In the data rows, 128 means zero.
Every row has a hidden score. In each pair, how much higher is the second row's than the first's? 20 means about the same, 40 much higher and 0 much lower. The score is a weighted sum of the row's numbers plus the product of two more (or one squared), each taken from its middle value.
[113 123 124 112 107 113 129  81 130 150 112  91  99 145 140 172 138 141
 171 156]
[108 143 106 113 127 146 125 150 123 111  94 111  92 112 109 147 159 167
 144 150]: 17
[ 96 168 130 142 137 168 142 119 151 133 104  88  96 121 114 119 127 144
 120 141]
[112  96 108  88  92  90 110 125 106 113 141 131 145 152 155 167 165 157
 157 150]: 13
[141 129 125 111 113 121 138 149 152 127 147 135 150 131 160 136 150 115
  76  81]
[176 136 152 145 125 115 118 149  97 100 132 127 128  97 117  97 139 110
 141 126]: 12
[116 112 114 149 159 122 147 135 153 152 178 151 131 135 118 100 102 115
 105 102]
[ 93 125 110 117 150 135 144 101 164 162 146 124 129 150 150 135 115 124
 109 116]: 25
[110 129 134 113 102 160 154 141 169 123 169 138 113 145 144 123 136 115
 102  88]
[168 122 118 155 129 119 129 164 118 119 146 141 142  88  92 117 120 116
 127 114]: 7
[120 143 139 110  94 147 117 127 116  91  80  88 126 143 122 133 162 172
 149 141]
[103 134 127 105 111 148 122 134 148 148 156 158 136 172 154 136 122 124
  92  90]: 31
[146 101 136 157 149  94 126 132 109 160 157 168 127 120 111 114  98  90
 123 143]
[134 168 156 144 121 143 126 160 117  95  88  84  98 105 102 115 138 147
 128 145]: 22
[ 85 134 128 117 122 154 140 108 163 152 117 116 145 142 130 151 132 139
 109 107]
[123 156 138 145 154 146 144 114 155 163 120 129 120 127 124 112  97 102
 100 113]: 22
[148 139 152 169 153 114 134 139 119 140 146 123 113 114 139 124  94  99
 107 106]
[132 101 120  89  82 118 109 136 102  88 123 118 146 140 144 150 176 154
 163 148]: 22
[149 121 135 148 145 142 143 146 129 143 154 157 128  95 119 116 101  89
  97 119]
[104  92  99 109 114  95 118  98 124 136 122 142 135 159 154 151 138 152
 151 167]: 17
[136 130 137 141 152 117 130 117 136 163 160 160 123 141 125 125  88  85
 109 118]
[146 138 149 137 136  86  94  94  98 124 106 111 124 118 122 158 129 126
 170 167]: 25
[100 136 108 112 124 131 121  96 145 109  97  97 114 143 143 154 163 150
 147 166]
[108 123 131 171 128 163 156 108 160 143 126 129 126 140 120 101 118 116
 102 111]: 18
[ 91 117 107  89 107 115 126 103 137 133 118 114 133 158 159 172 151 154
 143 146]
[149 122 127 137 126 117 119 144 138 149 163 165 155 136 137 115 118  83
  95  98]: 18
[119 134 124 135 148 126 145 115 163 166 146 157 124 137 131 117  98 110
 104  98]
[117 140 117 132 144 113 138 114 164 164 152 162 128 144 128 144  95  99
 107 108]: 18
[103 140 116  94 100 125 135 167 149  97 101  97 120 149 139 129 145 165
 127 141]
[167 104 147 138 135 118 125 153 118 132 167 154 133 111 126 102 121  86
 117 108]: 13
[156 128 156 146 161 119 129 136 114 150 128 140 126 113 108 112  93  90
 120 122]
[170 110 148 130 111 134 116 175  93 103 155 145 127 104 115 116 127 109
 138 119]: 18
[ 92 130 123 120 123 161 151 138 156 119 121  75 136 116 106 130 124 160
 122 145]
[127 116 122 143 127 139 130 153 152 135 163 136 145 160 118 144 105 112
  79  93]: 9
[136 106 140 167 130 156 141 124 118 119 167 162 121 113 120 108 104  81
 157 121]
[133 103 120 114 119 140 114 129  82  97  74 147 114 134 133 120 156 152
 180 160]: 25
[139 176 138 125 122 122 113  80 117 126  57  86 128 135 124 162 139 144
 139 152]
[ 92 137 122 108 126 153 127 101 144 136  85  89 117 135 127 159 140 157
 145 153]: 19
[110 164 128 122 124 153 130 116 131  94  78  64 131 126 138 136 161 163
 139 130]
[117  86  97 104 114  91 116  94 108 142 152 146 130 148 161 166 135 135
 169 161]: 14
[ 88 139 125 128 155 143 158 107 142 148 110 107 125 148 129 137 106 125
 116 135]
[172 128 147 129 133 117 119 160 114 127 160 150 139 106  95 104 114 108
 110 114]: 28
[141 133 136 157 149 114 131 135 141 146 159 162 136 121 117 119  97  83
 105 109]
[107 141  89 130 106 161 151 146 115 129  68  86 131 124 144 136 147 151
 144 131]: 36
[152 133 144 162 142 125 124 123 141 157 154 152 125 106 112  86  98 104
 105 120]
[147 122 141 166 162 124 127 122 127 157 139 141 123 110 105 108  94  91
 125 129]: 21
[170 130 139 139 138 133 114 165 102 123 147 148 121  99 103  86 124 102
 124 131]
[102 145 121 144 134 104 138  97 159 151 138 139 138 157 155 146 122 119
  96 103]: 32
[139 139 132 107  96 124  98 130 107  89  99 115 125 130 121 147 169 173
 150 138]
[155 140 135 143 149 135 133 146 124 146 143 161 121 116 112 113 105 101
  97  97]: 17
[107 160 132 126 149 168 147 132 157 119 109  74 116 126 122 116 116 154
 102 120]
[116 118 118  96  87 136 109 119 116  97 104 131 133 133 145 150 174 170
 153 146]: 20
[105  79 109  95 112  93 117 102 132 142 146 114 132 148 149 153 151 143
 162 169]
[162 152 139 120 108 121 125 148 114  94 126 151 150 132 150 133 143 118
  99  86]: 27
[ 98 169 126 115 128 153 140 128 145 111  92  84 130 160 117 134 140 158
 113 114]
[141 139 142 158 164 127 135 112 128 158 136 134 119 120 130 112  93  89
 119 116]: 16
[151 116 138 138 113 130 140 172 127 115 138 154 139 102  84 114 132 138
  82 114]
[109 150 122 140 153 158 144 113 155 166 120 122 124 133 102 117 101 117
  97 129]: 24
[154  99 149 140 120 163 125 160 103 102 123 162 144 116 107 115 137 134
  88 106]
[118 101 115 142 144 105 141 125 169 160 156 172 131 138 120 130  94  95
 121 121]: 22
[172 144 156 145 135 108 113 144  94 107 134 120 111  95 106 116 125 112
 145 142]
[155 163 152 159 150 129 130 141 111 138 126 121 120  95 102 103 105  97
 119 125]: 19
[119 113 115  96  90 121 113 136 109  92 117 107 133 130 148 152 173 168
 155 153]
[162 114 147 159 142 117 132 143 137 138 115 126 116  87 105  91 106 110
 151 126]: 26
[100 118 106 101  96 119 126  99 135 120 103 109 130 152 164 163 151 158
 155 154]
[109 162 140 135 135 136 134 102 145 156  94 101 115 146 133 176 103 136
 103 114]: 17
[156 109 136 163 158 129 132 137 133 138 151 144 119  89 111 105 105  93
 119 132]
[152 105 125 136 151 117 111 178 114 133 171 159 142  97 114  87 128 100
 123 119]: 20
[103 121 125 132 143 106 140 102 147 180 134 135 105 126 114 133 105 119
 146 150]
[117 125 119  98  96 125 111 125 121  92 106  88 132 157 144 157 177 166
 149 137]: 17
[ 98 127 118 125 128 128 145 107 166 156 135 132 140 158 165 140 108 120
 109 101]
[ 98 103 105 146  94 160 128 107 147 105 152  83 137 155 162 127 133 146
 154 141]: 26
[108 139 104 101 104 126 125  87 115 134  95 115 129 142 146 147 158 160
 152 160]
[143 122 139 139 132 110 114 144 111 139 158 218 148 116 119  87 132  96
 111 110]: 23
[ 86 125 111 120 139 144 134  94 163 162 121 138 127 147 135 145 123 131
 125 127]
[149 120 142 146 161  98 130 132 141 157 145 147 134 110 116 100 102  84
 118 128]: 22
[108 143 121 158 150 131 144  92 157 159 122 121 103 127 118 141 109 109
 120 145]
[ 97 117 114 134 167 133 143 101 160 156 114 123 103 145 139 142 111 111
 135 137]: 19
[104 125 124 138 157 123 143 108 163 172 126 141 108 136 116 133  99 110
 121 134]
[152 141 160 156 146 131 138 129 128 139 116 135 137 111 113 119 113  98
  92 102]: 16
[157 145 146 120 105 140 111 159 112  97 149 162 149 124 125 110 140 129
 105  87]
[102 142 126 138 137  93 130  86 150 156 103  99 119 147 149 146 114 127
 132 164]: 11
[108 160 120 157 152 145 144  96 169 134 124 115  95 140 112 131 108 129
 123 122]
[ 99 153 120 131 109 179 144 139 134 125  78  88 121 133 122 129 147 157
 119 119]: 18
[ 80 120 117 114 121 144 146 124 173 147 146 138 137 142 135 141 122 131
 115 113]
[102 123 129 113 116 165 128 157 120  96 118 110 149 125 148 132 164 162
 104 108]: 29
[131 164 132 148 142 171 136 139 161 131 149  69 109 120 119  99 113 126
 111  98]
[152 111 147 157 156 158 138 126 140 134 131 118 128 118  91  97  89  98
 130 128]: 23
[115 175 144 131 141 157 137 111 125 104  69 105 111 129 114 143 121 163
 134 117]
[114  94 110  77  98  97 113 123 107 116 132 126 144 141 151 168 158 159
 170 152]: 24
[131  99 106  91  97  87 101 129  88 109 142 165 139 136 152 161 156 152
 159 157]
[155 123 143 143 157 106 125 124 120 160 159 151 143 108 113  97 103  95
 106 125]: 21
[116 155 131 119 108 164 130 145 107  86 126  97 135 110 121 127 160 170
 131 111]
[103 108 116 108 118 102 122  85 128 123 127 106 124 143 153 166 146 159
 158 163]: 13
[115 140 156  99 129 160 133 152 165 139 135 120 129 143 138  84 117 131
 103  87]
[148 140 147 124 101  92  97 107 104 124  72 103 128 117 132 143 156 144
 170 159]: 8
[109 185 127 124  97 167 140 141 160 118 111 105 124 129 115 127 138 148
 103 104]
[151 122 143 159 161  99 135 137 134 141 140 150 102 113  97 108  99  94
 131 133]: 10
[134 149 139 166 146 151 153  96 136 144  86  94 113 122  96 100 110 120
 138 133]
[106 142 121 138 156 109 136 100 152 172 116 133 118 144 132 146  94 122
 115 129]: 15
[101 133 125 137 162 141 140 107 159 168 122 131 123 138 119 124  99 104
 118 133]
[141 154 138 115 127 139 105 137  86  98  84  67 120 115 125 147 145 165
 154 148]: 33
[114 113 117 139 149 113 154 134 161 165 151 147 104 107 126 122  93 106
 129 134]
[113 130 117 128 162 149 144 102 146 160 142 129  96 144 119 128 100 104
 114 151]: 20
[113 135 113 119 116 140 134 164 131 123 133 138 152 140 128 161 128 148
  81  91]
[ 89 139 131 114 102 169 147 141 127 114  92 108 121 124 122 130 163 156
 131 129]: 28
[139 161 157 133 115 168 130 144  98  88  88  95 108 109 101 119 149 150
 144 125]
[104 111 107 101 114 115 142 149 150 165 170 160 145 156 135 122 138 110
  95 109]: 17
[164 120 127 153 131 134 129 173 122  90 127 149 123 112 135  87 124 115
 121 113]
[138 131 136 108 114 156 132 184 147  78 147 130 138 104 108  89 144 133
 111 123]: 26
[116 135 113  90 102 121 120  97 137 115  95  86 123 149 161 158 163 166
 148 148]
[127  85 130 131 127 120 145 177 121 128 179 175 146 120 118 126 115 101
 117  99]: 9
[127 132 130 129 153 116 134 140 163 146 134 184 128 119 136 133  89  88
 112 110]
[160 132 141 147 113 112 112 120  87 103  95  97 124  96 114 142 145 147
 157 160]: 32
[162 141 143 103  95 141 112 161 102  79 121 118 144 122 129 116 158 143
 128 112]
[151 110 130 143 131  55  98 111 109 124 140 149 121 118 136 148 129 115
 162 168]: 14
[164 168 146 157 118 126 122 116 115 119 122 158 144 122 118 132 120  97
 101 106]
[118 141 126 110 118 123 119 105 117  89 100  84 125 130 122 154 160 169
 166 152]: 22
[111 132 133 137 161 122 151 107 149 163 124 131 111 138 146 136  86 109
 116 123]
[127 139 136 147 155 136 146 125 155 158 157 133 107 114 122 118  91 104
  93 120]: 23
[122 107 125 108  97 145 120 161 103  89 120 125 144 132 140 104 177 160
 154 110]
[138 138 132  88  92 138 106 147  85  83 122 104 139 133 128 140 176 160
 141 139]: 18
[108 140  93 124  95 141 127 124 110 114 127 112 104 153 161 140 155 170
 148 121]
[132 153 144 140 126 141 147 121 160 137 145 102 149 127 141 120 103 115
  96  83]: 14
[ 92 143 108 103 104 147 131 124 148 130 154 137 149 160 148 166 138 135
 105  98]
[144  92 135 154 165 128 131 129 141 151 145 151 114 119  94 105  98  92
 127 142]: 20
[ 89 146 102 117 142 129 138 120 162 156 107 135 128 160 126 124 125 140
 124 112]
[ 89 121 112 123 141 152 136  96 159 152 135 113 117 167 141 148 114 129
 124 129]: 20
[139 178 138 116 127 159 131 156 135 111 140 142 114 135 129 115 112 130
  87  89]
[147 128 149 157 141 107 119  92 106 154 112 114 103 127 133 122  95 119
 141 164]: 13
[ 99 143 126 137 147 134 159  98 148 156 102  76 111 123 130 126 120 134
 135 142]
[160 178 135 139 112 121 120 119  98 108  94  93 108 127  83 122 152 147
 145 142]: 25
[136 123 125 149 148 159 143 132 121 149 149 158 126 143 111 125  88 107
  91 104]
[179 151 155 137 124 127 112 140  97 105 127 145 132 118 107 111 128 111
 114 118]: 21
[128  90 160 143 138 117 133 160 132 119 181 173 149 106 121  96 120  97
 122 102]
[119 107 109  88  89 108 104 122 107 112 131 128 133 150 136 147 170 162
 156 163]: 19
[ 98 158 116  98 100 138 120 113 123 110 101  90 130 153 150 152 165 162
 146 137]
[147 129 143 160 148 108 134 143 134 135 166 143 130 128 121 119  97  86
 109 103]: 7
[107 118 142 161 149 133 143 137 161 156 124 134 116 137 121 127 102 104
  94 116]
[134 168 130 152 172 152 138 115 113 117  72 104 116 107 129 106 113 149
 113 130]: 25
[130  89 117  90  91  88  94 125 101 108 145 154 144 143 164 164 166 137
 165 151]
[146  89 129  96 100  88 100 137  79 100 158 140 138 125 146 149 151 139
 173 159]: 23
[169 144 147 158 119 111 106 108  83 109 117 140 111  99 153 119 132 127
 152 136]
[136 114  99 110  88 112 104 128 103  89 126 140 151 118 153 144 158 156
 163 158]: 13
[113  86 104  89 103  96 111 133 109 111 117 150 144 137 158 153 159 149
 171 160]
[170 127 149 127 124 147 134 146 117 110 165 134 134 116 124 120 124 106
 100  92]: 21
[157 107 137 149 132 107 129 128 124 157 164 174 143 113 108  98 109  89
 123 117]
[156 126 130 110 141 163 144 151 157 109 156 128 138 120  98 124 122 102
 101  95]: 23
[121  98 124 137  97 161 119 186 141 108 157 130 150 127 116  99 146 141
 104 107]
[144  88 124  89  91  93  96 132 103 110 122 139 145 122 143 152 168 155
 164 151]: 22
[107 112 122 138 148 146 148 112 167 167 121 135 125 139 123 135  92 113
 119 115]
[155 129 144 147 162 126 135 114 149 141 155 142 116 112 121 108 110  87
 112 110]: 20
[108  97 104 142 165 133 146 141 140 170 160 129 114 108 115 107 112 113
 135 132]
[112 148 122 139 148  99 141  93 116 121  59 141 118 134 126 146 116 143
 158 159]: 8
[133 151 143 123 113 166 121 150  96  80  98 101 117 118 148 131 154 164
 120 114]
[148 144 129 126 133 117 126 182 119 139 133 161 130 110  98  75 138 109
 130  99]: 11
[104 131 110 142 115 158 160 136 152 155 125 115 132 120 117 148 116 136
 107  99]
[141 123 129 126  96 121 121 151 135 106 102 134 147 155 118 125 167 158
  93  96]: 18
[ 85 132 120  98 126 136 150 132 166 142 147 132 134 152 137 128 122 140
  95 119]
[133 143 127  93  87 161 122 173 127  85 137 137 149 146 138 124 141 143
 111  97]: 21
[111 118 110  99 101 116 115  94 114 110 125 114 128 157 144 162 167 164
 150 156]
[119 130 111  95 107 114 116  97 106 107 105 102 134 141 154 143 168 162
 168 158]: 22
[ 80 130 110 110 143 156 145 124 160 133 103 125 119 140 141 136 123 143
 141 123]
[136 132 141 137 166  99 119  92 143 150 107 102 107 119  95 136 110 116
 159 162]: 34
[ 88 138 111  98 108 147 144 132 152 122 105 103 119 155 145 144 155 155
 125 121]
[ 95 146 116 110 119 138 131  90 131 116 105  82 124 141 147 161 147 156
 150 156]: 17
[171 141 158 131 116 125 127 160 118  86 136 111 133 103 103 113 139 118
 112 124]
[115 155 112 156 129 115 140  89 151 122  99 150 114 150 157 156 122 144
 112 105]: 36
[108 101 113  96  91 104 110 112 117 114 131 121 129 150 149 167 165 156
 161 162]
[154  69 116 107  94  85 102 131  99 123 150 158 143 122 133 145 147 131
 163 163]: 30
[124 148 131 140 133 167 174 131 133 133 104 117 131 121 107 117 119 124
 101  97]
[166 143 144 150 130 121 111 136  79 100 117 133 135  89 113  97 129 125
 147 153]: 24
[170 137 133 150 138 126 118 138 105 130 165 153 138 112 107 120 119  96
 110 105]
[160 138 132 138 114 136 115 170  81  91 139 135 149 109 110 105 162 121
 124 113]: 21
[154 111 140 153 141 113 132 140 111 151 174 150 146 105 113  93 108  87
 122 117]
[134 173 139 143 159 158 144 100 151 136 102 107 105 106  80 119 117 121
 128 125]: 23
[152 128 141 144 156 121 131 156 120 125 144 134  93  76 100  97 116 110
 153 141]
[129 159 148 160 157 139 138 109 172 134 108 112 118 117 105 138 104  98
 119 112]: 9
[132 125  97 123 111  77 127 137 140 178 139 177 146 113 126  86 137 140
 114 128]
[104 129 114 148 156 152 154 133 168 146 128 119 110 111  88 108 106 126
 132 131]: 21
[148 115 140 157 165 103 124 117 131 153 156 143 120 121 117 117 100  82
 127 133]
[165 127 139 129 112 133 116 176  99  91 143 144 150 105 113  98 145 117
 125 114]: 22
[122 111 147 151 168 128 135 132 136 163 160 133 116 117 102 135  90 103
 117 113]
[ 97 125 124 144 160 148 146 131 154 147 144 158 122 137 122 105  98 101
 119 121]: 18
[172 122 147 140 141 117 121 152 114 127 159 145 136  96 118  95 113  98
 118 117]
[101 112 116 126 148 122 140 105 165 175 158 131 125 150 129 141 106 112
 114 122]: 16
[ 92 153 115  92  93 151 134 134 144 107 103 103 143 158 134 142 147 159
 125 135]
[101 107 100  91  90 119 116 111 123 120 118 126 150 150 163 160 165 157
 155 144]: 16
[131  96 121  90 101  83 101 127 101  96 128 130 142 137 163 152 164 150
 166 162]
[125 131 119 145 153 111 136 129 141 159 158 159 134 131 141 140  88  90
 111 106]: 15
[126 155 108 122 128 122 122 151 118 133 152 113 146 171 129 143 105 150
  80 101]
[126 108 113  86  82 119 103 127  95 101 123 145 149 141 151 158 170 162
 154 141]: 20
[115  98 108  86 100 109  98 122 104 108 155 137 126 143 160 163 165 159
 158 153]
[133  95 129 139 147 160 138 186 126 117 153 137 142 112 105  79 120 115
 111 112]: 15
[159 117 157 159 146 138 128 151 103 110  87 113  96  96 102 109 129 125
 134 146]
[136 142 140 145 136 140 128 145 106 112 129 105 143 151  87  73 131 165
 101 109]: 15
[123 127 138 140 147 146 144 133 165 143 150 150 137 136 129  91 103 104
  94  94]
[140 156 130 129 108 138 113 149  88  75 115  96 116 111 113 132 159 153
 152 152]: 18
[134 157 132 151 160 124 151  87 121 149 124 112 113 130  99 115  95 111
 134 146]
[ 94 129 128 148 161 143 150 116 148 149 135 131 121 152 102 129 110 117
 106 118]: 8
[158 133 137 122 131  69 128 100 125 133 105 110 105 113 119 132 132 117
 170 169]
[140 104 129 146 158 114 134 115 135 166 160 155 119 122 122 110  86  92
 135 131]: 11
[140 125 127 158 152  76 115  95 114 142  97 116 104 130 133 160 114 121
 153 165]
[167 140 158 132 125 132 124 161 113 103 142 148 137 106  95 115 127 110
 109 105]: 16
[123 133 128 144 151 124 146 111 153 168 151 140 118 144 123 123  98  93
 111 110]
[122 145 107 117 126 105 130  78 140 143 103 109  94 158 145 150 123 147
 145 161]: 26
[115  85 102  86 105  89 118 116 107 123 127 148 144 133 151 158 164 156
 162 157]
[ 84 111 120 114 135 179 152 151 153 132 123  98 136 126 118 111 135 135
 122 129]: 21
[162 139 137 152 144 135 128 129 134 123 167 158 125 111 108 115 102  88
 111 114]
[147 111 136 144 151 116 130 137 131 154 155 163 135 130 122 118  93  81
 108 118]: 21
[109  78 103 102 106  93 109 106 108 133 157 155 136 154 163 168 151 131
 164 155]
[165 134 164 144 143 122 112 159 106 116 141 121 140 107 130 106 126 107
  95 109]: 25
[111 111 114  94 102 120 106 119 111 100 104 111 139 143 166 155 159 166
 161 156]
[151 132 145 162 179 129 129 117 137 143 117 117 117 112 116 112 101  99
 116 120]: 16
[165 136 150 126 106 129 118 171  89  96 126 145 144 110 102 127 148 122
 119 108]
[100 120 106 101 103 121 111 101 123 124 102 128 122 154 164 161 153 157
 159 156]: 24
[148 151 126 129 104 163 111 169 102  79  90 125 116 105 150 130 157 137
 129 126]
[138 108 111 105  89  95 102 131  98  99 125 149 142 120 136 151 168 138
 173 166]: 14
[148 158 132 128 128 149 113 158  98  72 134  86 131 112 123  98 147 155
 135 127]
[134 160 129 144 143 139 137 142 134 134 143 152 140 134 128  94 111 116
  93  80]: 20
[119 130 132 143 170 126 139 111 159 163 146 126 119 121 140 115  83 104
 121 120]
[106 150 123  94  95 169 128 139 130  96  99  94 133 139 136 134 165 167
 131 123]: 28
[106 106 106  92 106  97 115 108 115 128 136 105 128 137 165 171 151 147
 170 168]
[135 120 127 139 145 115 130 114 135 166 184 171 122 135 132 135 101  91
  98 112]: 14
[168 132 147 150 137 144 110 154  89  92 131 133 128  93 111 103 137 125
 131 121]
[162 120 139 135 157  99 101 115 112 116 106 105 112 111 115 108 134 127
 177 160]: 27
[130 142 129 110 121  97 118 107 122 122  97 129 103  99 115 148 132 165
 158 175]
[176 143 131 129 127  93  99 119  74 106 122 144 136 110 130 135 141 129
 140 146]: 14
[116  86 115  95  95 100 104 125 103 108 124 136 152 136 155 163 171 151
 167 152]
[143 128 137 152 152 111 144 111 139 160 146 144 112 124 118 113  99  83
 117 133]: 22
[140 194 149 161 142 148 131 112 112 120 103  99 112  95 103 113 112 120
 140 135]
[160 155 155 123 134 159 124 159  91 100 143 140 133 101 105  96 135 118
 107 111]: 19
[ 97 109 103  97 108 114 123  99 131 120 114 119 137 153 149 169 150 158
 154 157]
[143 123 129 156 153 161 137 147 166 132 101 131 126 130  98  89 111 109
 109 102]: 18
[163 107 145 136 147 107 124 136 122 143 174 160 129 111 110 109 104  85
 121 128]
[136 112 123 123 128 110 109 103  89 128  66  83 149 112 159 148 149 151
 168 162]: 29
[136 103 108  99  97  95 104 109 101 109 110 135 129 143 154 162 165 146
 172 162]
[132  85 102 108 106  77 104 110 112 120 131 169 141 137 143 174 145 134
 173 159]: 18
[162 144 156 136 121 144 125 156 100  85 119  99 114  92 119  95 151 132
 124 140]
[149 127 148 150 130 131 135 149 127 136 159 154 149 119 114 116  94 100
 100  94]: 10
[126  86 108  98  93  81 103 136  93 118 132 147 144 138 152 162 162 148
 166 155]
[157 133 134 137 147 119 144 122 134 151 172 148 111 103 114 104  98  90
 120 126]: 24
[179 129 131 130 141  92 101 124  97 114 126 132 117 116 106 139 127 118
 150 153]
[133 126 107  96  90 153 114 158 137 111 135 141 158 121 160 139 157 152
  92  99]: 11
[147 156 150 158 146 139 132 147 133 125 119 148 116 109 108 111 110  95
 126  95]
[129 101 130 141 154 119 152 137 137 158 167 154 113 105 130 106  93  94
 140 118]: 23
[149 173 157 155 168 140 128 126 115 129 109  95 102 103 112 100 110 117
 126 121]
[129 173 144 133 126 144 117 117 120  93  66  69 111 122 123 149 141 160
 148 140]: 19
[123 106 118 127 114  79 115  87 123 151 123 142 110 140 136 162 122 137
 168 169]
[105 129 121 136 151 136 149  95 159 159 132 137 126 143 136 144  96 101
 112 128]: 13
[111  82 105  89 105  86 110 109 111 129 148 162 147 141 159 154 151 143
 162 163]
[134 114 155 143 108 181 154 153 132 123 134 132 127 124  97  97 118 125
 111  93]: 19
[173 142 153 139 129 112 105 138  94  87 114 125 121 108 124  99 141 132
 139 143]
[114 138 129  91  77 142 126 140 143  98 118 119 148 140 133 157 176 157
 108 112]: 24
[142 124 145 127 118 165 144 174 125 107 139 122 134  85 100  90 139 140
 103 113]
[ 99 132 101 104 134 117 117  91 139 133 107 102 117 153 149 171 139 152
 152 156]: 19
[116 138 143 134 169 135 143  84 145 157 116 109  99 116 115 138 103 123
 127 146]
[ 97 124 121 126 100 154 147 120 168 136 112 138 139 139 125 144 106 151
 139 100]: 14
[122  98 116 119 121  66 110  93 112 162 148 132 138 136 155 155 121 126
 168 163]
[149 134 139 143 137 134 138 169  67  96 148 116 133  95  93 100 126 120
 133 151]: 25
[112 119 119  99 100 109 115  96 107 112 102 128 129 142 149 174 154 160
 170 156]
[ 91 154 116 116 126 138 133  90 142 132  92 101 123 128 136 147 141 159
 148 148]: 24
[166 126 142 151 125 103 116 118  88 128 101 109  88 122 146 120 124 119
 164 158]
[110 146 110 118 128 130 133  85 123 122 102  84 107 150 121 161 141 150
 157 164]: 17
[114 157 124 135 140 141 141 108 159 146 118 114 127 166 127 127 112 135
  97  92]
[141 107 143 151 109 170 147 127 110  90 143 141 157 153 106  77 116 120
 143 106]: 14
[103 144 122 123 145 111 135  77 153 148 103 105 112 149 142 161 111 134
 135 153]
[109  96  99  93 109  86 106 104 121 125 137 139 154 151 169 164 152 149
 158 151]: 19
